One turning vector, and how many ticks it has turned
The counts run from 0 to 545.
|  0.777 |  2.108 |  0.897 |  0.272 |  0.617 | -0.989 | -1.434 |  2.387 | -0.832 | -1.015 | -1.658 |  0.336 | -1.688 | -1.222 |  0.027 | -0.334 |  0.041 |  1.397 | -1.898 | -2.066 | -1.885 |  4.026 |  0.023 |  2.596 | -0.864 | -4.045 |  0.668 |  1.179 |  0.827 |  2.746 |  2.712 | -1.008 |  1.953 | -1.798 | -2.939 | -1.869 |  1.931 |	457
|  1.025 |  1.553 |  0.678 |  0.406 | -0.796 | -1.805 | -2.142 |  2.940 |  0.262 |  0.776 | -1.335 | -0.382 | -0.300 | -1.979 |  2.120 |  0.320 | -0.203 |  2.852 | -2.250 | -3.621 | -1.209 |  2.366 |  1.561 |  1.050 | -2.043 | -3.146 |  2.148 | -0.362 |  0.223 |  3.273 |  0.342 | -1.168 |  2.106 | -1.756 | -2.455 | -1.882 |  1.145 |	143
| -0.309 | -0.575 |  4.452 |  2.491 | -2.634 | -0.924 |  0.227 |  3.504 |  0.048 | -1.405 | -0.329 |  2.908 | -3.208 |  0.894 | -0.311 | -0.871 | -1.547 | -2.247 |  0.778 |  0.387 | -2.513 | -1.274 | -1.846 |  0.176 |  2.456 | -0.915 |  2.412 | -3.177 |  0.277 |  3.206 |  0.343 |  0.690 |  0.037 |  0.105 | -0.532 | -1.322 |  0.722 |	63
|  1.288 | -0.725 |  1.579 |  2.838 | -2.739 | -2.071 | -0.195 | -0.068 |  2.256 |  3.084 | -1.482 | -0.074 | -1.929 |  1.775 |  0.133 |  1.074 | -0.466 | -0.197 |  0.294 | -0.391 | -2.943 |  0.414 | -0.825 | -1.260 |  1.629 |  1.141 |  3.018 | -0.741 |  2.319 |  3.127 |  1.473 | -0.905 |  1.207 |  0.028 | -3.282 | -3.376 |  1.807 |	104
|  0.706 | -0.346 |  3.912 | -0.786 | -1.227 |  1.009 | -0.843 |  1.828 |  0.037 |  0.305 | -1.122 |  3.521 | -2.467 | -1.660 |  0.280 |  0.362 | -3.777 | -1.190 |  1.225 | -0.951 | -0.549 | -0.033 | -1.215 |  0.699 |  0.811 | -2.026 |  1.072 | -4.760 | -2.301 |  3.715 |  1.729 |  1.257 |  0.669 | -0.264 | -0.563 | -0.539 |  0.909 |	33
|  1.054 | -2.099 |  2.281 |  3.131 | -1.604 | -0.278 |  0.928 | -2.010 |  0.535 |  2.604 | -1.980 |  1.371 | -0.549 |  3.327 |  1.180 |  1.411 | -0.992 |  0.058 | -1.009 |  0.054 | -1.338 |  2.038 | -0.564 | -2.017 |  1.065 |  0.385 |  3.612 |  1.690 |  2.752 |  0.641 |  1.367 | -1.801 |  0.445 | -0.732 | -3.185 | -2.234 |  2.425 |	135
|  0.932 | -3.677 |  3.280 |  1.227 | -2.501 | -0.481 | -2.411 |  2.305 | -1.651 |  1.982 | -0.609 |  3.429 | -2.383 |  1.069 |  0.392 | -0.548 | -3.502 | -1.500 |  0.896 |  0.993 | -1.078 | -2.079 |  0.054 |  0.344 |  2.435 | -1.073 |  0.957 | -2.648 |  0.772 | -0.052 | -0.055 | -1.042 | -0.978 | -0.688 | -2.056 | -1.779 | -0.757 |	220
| -1.251 | -1.546 |  4.134 |  2.024 | -2.643 | -1.065 |  1.415 |  2.297 | -1.205 | -1.138 |  0.636 |  2.628 | -3.900 |  2.353 |  1.632 | -1.834 |  0.804 | -0.906 | -0.676 |  0.252 | -1.176 | -0.014 | -2.390 |  0.529 |  0.958 | -1.973 |  3.024 | -0.213 |  3.359 |  2.390 | -0.175 |  1.298 |  0.742 | -0.383 | -0.599 | -1.765 | -0.164 |	241
|  0.795 | -4.307 |  4.539 | -2.373 |  0.128 |  2.526 | -0.324 | -1.328 | -2.677 |  0.015 | -0.474 |  2.036 | -2.565 |  1.240 | -0.107 | -0.214 | -1.872 |  1.723 |  0.033 | -1.840 |  1.779 |  1.177 | -2.155 | -0.427 | -0.524 | -2.799 |  1.461 | -0.798 |  0.517 |  1.009 |  0.354 |  2.259 |  0.584 |  0.427 | -2.637 | -0.604 |  0.434 |	516
| -0.085 | -0.873 |  3.637 |  2.947 |  0.895 |  0.353 | -1.222 |  3.245 |  0.363 | -3.418 | -0.042 |  1.894 | -1.878 | -0.189 | -0.615 | -1.560 |  0.282 | -1.711 |  2.154 | -0.988 | -3.135 |  1.872 | -2.609 |  1.342 |  2.755 | -2.872 |  0.875 |  0.106 | -0.606 |  1.106 |  0.214 | -0.449 |  1.023 |  0.852 | -1.506 |  0.064 |  1.898 |	403
|  0.058 |  0.904 |  1.957 |  3.128 |  0.197 | -1.320 |  0.763 |  1.265 |  0.087 |  1.310 | -3.318 |  0.573 |  0.672 |  1.179 |  2.671 |  1.669 |  1.268 |  1.420 | -3.166 | -1.232 | -1.745 |  4.644 |  1.018 |  0.938 |  0.532 | -3.239 |  2.376 | -0.030 | -0.171 |  1.563 | -0.556 | -0.811 |  2.394 |  0.027 |  0.041 | -0.299 |  2.737 |	227
|  1.292 | -0.219 |  2.009 |  1.107 | -2.946 |  1.504 | -2.141 |  1.144 |  0.205 |  0.911 |  0.657 |  0.663 | -0.851 |  0.855 |  0.667 |  0.225 | -1.969 |  0.264 | -1.346 | -2.338 |  0.223 | -1.395 |  0.461 | -1.570 | -2.105 | -0.007 |  3.219 | -0.229 |  0.408 |  2.438 |  1.591 | -1.800 |  0.399 | -2.039 | -6.392 | -2.379 |  0.439 |	208
| -0.041 | -1.551 |  3.231 |  4.748 |  0.737 |  0.605 | -1.945 |  1.979 |  1.104 | -1.798 | -0.973 |  0.693 | -0.783 | -0.391 |  0.726 | -0.227 |  2.667 | -1.079 |  1.146 | -1.754 | -3.240 |  2.041 | -2.535 |  1.130 |  2.223 | -1.703 |  0.642 | -0.754 | -0.365 |  0.649 | -1.733 | -1.047 |  2.574 |  2.123 | -1.075 |  1.268 |  1.562 |	36
|  0.779 | -5.141 |  3.301 |  0.777 |  0.770 |  1.330 | -0.967 | -3.015 | -0.997 |  1.972 | -3.112 |  2.495 | -1.656 |  0.025 |  1.348 |  1.727 | -1.436 |  2.399 |  1.075 | -0.588 |  0.034 |  3.326 | -2.174 | -0.914 |  0.306 | -1.549 |  0.457 | -1.069 |  0.123 | -0.396 | -0.568 |  0.877 |  1.542 |  1.647 | -0.756 |  0.631 |  0.926 |	380
| -0.838 |  0.878 |  2.216 |  2.401 | -0.853 |  0.219 | -1.372 |  1.678 | -1.603 | -0.446 | -0.556 |  0.673 | -0.738 | -0.425 |  2.513 |  0.131 |  2.402 |  1.749 | -4.292 | -3.638 |  0.165 |  1.640 |  0.386 |  0.863 | -2.494 | -3.594 |  1.790 | -1.417 |  0.193 |  1.596 | -1.233 | -0.290 |  3.502 | -0.598 | -1.136 |  0.660 |  0.397 |	332
| -0.283 | -1.704 |  2.910 |  0.933 |  0.807 |  1.084 | -3.809 |  2.777 | -3.203 | -0.212 |  0.501 |  2.655 | -0.773 | -0.591 |  1.074 | -2.006 |  0.381 | -1.282 | -1.315 | -1.619 | -1.013 | -0.322 | -0.734 |  2.314 |  0.343 | -4.603 | -0.623 | -0.420 |  0.768 | -0.547 | -0.455 | -2.869 |  1.283 | -0.435 | -2.567 | -0.958 | -0.362 |	58
|  1.563 |  0.912 |  1.438 | -0.282 |  0.968 |  0.389 | -1.106 |  0.638 | -1.031 |  2.687 | -0.054 |  1.406 |  1.356 | -0.040 |  1.861 |  0.776 | -0.925 | -0.563 | -3.385 | -2.192 | -0.505 |  2.289 |  1.995 |  0.129 | -2.142 | -4.443 |  2.107 |  0.767 |  0.204 |  2.236 |  0.456 | -3.444 |  1.571 | -1.984 | -1.790 | -2.314 |  2.451 |	17
|  1.084 | -0.965 |  2.212 |  2.554 | -3.653 | -0.155 |  0.707 |  2.124 |  1.638 | -1.382 |  0.088 |  0.299 | -1.749 |  1.142 |  1.256 | -0.044 | -0.956 |  2.451 | -0.325 | -1.667 | -1.060 |  1.189 | -0.380 | -2.032 | -0.554 |  0.845 |  5.084 |  1.681 |  1.840 |  3.247 |  0.704 |  0.692 |  0.427 | -1.673 | -4.201 | -1.513 |  0.734 |	51
|  1.679 | -2.268 |  1.874 | -0.129 | -0.262 |  1.371 | -1.369 | -2.660 | -0.066 |  2.209 | -3.788 |  3.739 | -1.859 | -1.400 | -0.207 |  1.339 | -4.240 |  0.532 |  1.518 | -0.013 |  0.096 |  3.718 | -1.060 | -0.846 |  0.489 | -1.778 |  0.354 | -1.426 | -1.265 |  1.386 |  2.638 |  0.582 |  0.692 | -0.476 | -1.977 | -0.812 |  1.941 |	191
|  1.684 | -0.294 |  2.443 | -1.356 | -1.028 | -0.889 | -0.142 |  1.302 |  2.034 |  2.870 | -0.737 |  2.199 | -1.763 | -1.699 |  2.643 |  1.251 | -2.936 |  0.405 |  1.078 | -2.399 | -1.642 |  1.176 | -0.386 | -0.748 | -1.349 | -1.273 |  3.236 | -2.807 | -0.277 |  4.827 | -0.359 |  0.352 |  1.201 | -0.557 |  0.994 | -1.718 |  1.607 |	169
|  1.649 | -3.260 |  2.402 |  0.740 | -1.649 |  0.741 | -2.082 |  1.465 | -1.124 | -0.020 | -0.489 |  0.386 |  1.190 |  2.044 |  1.517 |  0.552 | -1.104 |  3.648 | -1.292 | -1.652 |  0.257 |  0.376 |  0.831 | -1.058 |  0.025 | -1.483 |  3.321 |  1.357 |  0.430 | -0.149 | -0.068 | -1.584 | -0.718 | -1.384 | -6.162 | -0.658 |  0.599 |	543
|  0.686 | -0.477 |  2.246 | -0.844 | -1.269 | -0.630 |  0.280 | -0.378 |  0.222 |  4.699 |  0.274 |  2.716 | -1.801 |  0.018 |  1.806 |  0.799 | -2.504 | -1.441 | -0.923 | -1.361 | -0.120 | -0.257 | -0.034 | -0.964 | -1.590 | -1.807 |  3.171 | -1.752 |  1.748 |  4.287 |  0.324 | -1.161 |  1.289 | -1.591 |  0.019 | -3.438 |  1.913 |	357
| -0.879 |  0.076 |  3.279 |  2.951 | -1.887 |  1.794 | -2.291 |  2.521 | -2.091 | -1.218 | -1.149 |  2.255 |  0.045 |  0.224 |  2.422 |  0.091 | -0.513 |  0.485 | -3.684 | -1.424 |  0.501 |  0.565 |  1.450 |  1.193 | -0.994 | -3.671 |  1.883 | -2.938 | -1.564 | -0.410 | -0.290 | -0.539 |  1.413 | -0.791 | -1.580 |  1.594 | -0.296 |	154
|  2.214 | -2.152 |  1.913 | -1.489 |  0.222 | -2.036 | -0.212 |  0.064 |  0.534 |  1.951 | -3.593 |  2.128 | -2.343 | -0.916 |  0.872 |  0.953 | -2.792 |  2.561 |  2.419 | -0.431 | -1.435 |  3.569 | -0.936 |  0.468 |  1.025 | -1.927 |  1.708 | -0.554 |  0.347 |  3.453 |  1.511 |  0.961 | -0.127 | -0.123 | -0.169 | -2.306 |  1.818 |	12
|  1.434 | -1.390 |  2.407 |  0.264 |  1.562 |  0.591 | -3.785 |  2.740 | -2.014 | -0.254 | -1.833 |  2.581 |  0.468 | -1.347 |  0.540 | -0.263 | -2.978 | -0.252 |  0.317 | -0.071 | -1.814 |  2.424 |  0.728 |  2.421 |  2.005 | -4.808 | -0.595 | -0.633 | -2.025 | -0.713 |  1.190 | -2.308 | -0.587 | -0.387 | -2.443 |  0.028 |  1.575 |	530
| -1.541 | -1.331 |  1.593 |  1.577 | -1.928 | -2.292 |  0.298 |  0.474 | -1.920 |  1.357 | -2.340 |  3.319 | -5.385 |  0.047 |  1.737 | -1.091 | -0.098 |  0.710 | -0.545 |  0.032 | -1.024 |  2.091 | -1.953 |  0.839 | -0.040 | -1.926 |  0.700 | -0.362 |  3.750 |  1.981 |  1.533 |  1.010 |  1.612 | -1.004 |  0.390 | -2.463 | -0.424 |	336
| -0.538 |  0.923 |  1.897 |  4.699 | -2.990 |  0.670 | -1.180 | -0.781 |  0.052 |  1.299 | -1.963 |  1.325 | -2.515 |  1.389 |  0.112 |  0.541 |  0.284 | -0.991 | -3.103 | -1.492 | -0.502 | -0.314 | -0.288 | -0.330 | -1.498 |  0.228 |  1.686 | -2.084 |  0.670 |  1.160 |  1.962 | -0.439 |  3.290 | -0.787 | -4.019 | -1.245 |  0.916 |	61
| -0.141 | -1.257 |  2.818 |  2.145 |  1.835 |  1.564 | -2.354 |  1.162 | -2.636 |  0.261 | -1.048 |  3.250 | -0.595 |  0.145 |  0.798 | -1.019 |  0.014 | -3.262 | -1.772 | -0.344 | -1.373 |  1.499 | -0.808 |  2.269 |  0.719 | -5.339 | -0.774 | -0.419 | -0.079 | -0.726 |  0.045 | -2.721 |  1.439 | -0.584 | -0.502 |  0.006 |  1.651 |	341
|  1.092 | -1.477 |  2.368 | -2.607 | -1.718 | -0.489 | -1.422 |  1.640 |  0.623 |  1.876 | -0.034 |  2.912 | -1.970 | -1.993 |  2.236 |  0.617 | -3.835 |  2.566 |  0.695 | -2.678 |  0.571 |  0.182 |  0.260 | -0.701 | -2.279 | -1.444 |  2.843 | -2.701 |  0.567 |  4.273 |  0.087 |  1.197 |  0.150 | -1.022 | -0.676 | -1.811 | -0.074 |	452
|  1.484 | -0.154 |  1.835 | -0.176 |  1.015 |  1.606 | -3.267 |  2.976 |  0.629 | -0.749 |  2.537 |  1.348 |  0.289 | -2.712 |  1.610 | -1.481 | -1.227 | -1.708 |  0.943 | -3.938 | -1.794 |  1.422 | -1.143 |  0.350 | -1.167 | -2.871 |  1.817 |  1.067 | -0.309 |  3.275 | -0.286 | -2.792 |  1.624 | -1.133 | -1.650 | -1.365 |  2.269 |	330
| -0.964 | -2.747 |  3.248 | -0.665 | -0.962 | -0.675 |  0.714 |  0.354 | -3.014 | -0.824 | -2.744 |  3.310 | -4.629 |  0.816 |  0.575 | -0.976 | -0.955 |  1.884 |  0.084 | -0.225 |  0.514 |  2.463 | -2.041 |  1.144 |  0.712 | -3.111 |  0.067 | -2.053 |  1.256 |  1.082 |  1.271 |  3.247 |  0.943 |  0.059 | -0.299 | -0.529 | -0.409 |	337
|  1.484 | -5.506 |  3.333 |  0.471 |  1.461 |  2.481 | -2.785 | -0.716 | -0.689 |  0.458 | -0.864 |  1.817 | -0.012 |  0.287 |  0.306 |  0.370 | -1.044 |  1.314 |  2.241 | -1.208 | -1.037 |  1.207 | -2.408 |  0.014 |  2.142 | -1.753 |  0.630 | -0.557 | -0.521 | -0.647 | -1.553 | -0.812 | -0.125 |  2.362 | -3.036 |  0.573 |  1.176 |	381
|  0.974 | -1.171 |  1.271 |  1.254 | -1.841 | -0.689 |  0.374 |  1.686 |  0.156 |  0.901 | -1.757 |  5.388 | -2.785 | -0.672 |  2.066 |  0.112 | -4.493 | -1.433 |  2.466 |  1.252 | -1.395 |  2.880 | -0.945 | -1.094 |  0.757 | -0.965 |  1.940 |  0.120 |  1.057 |  1.914 |  2.104 |  0.092 | -0.149 | -2.210 |  0.749 | -1.348 |  1.263 |	95
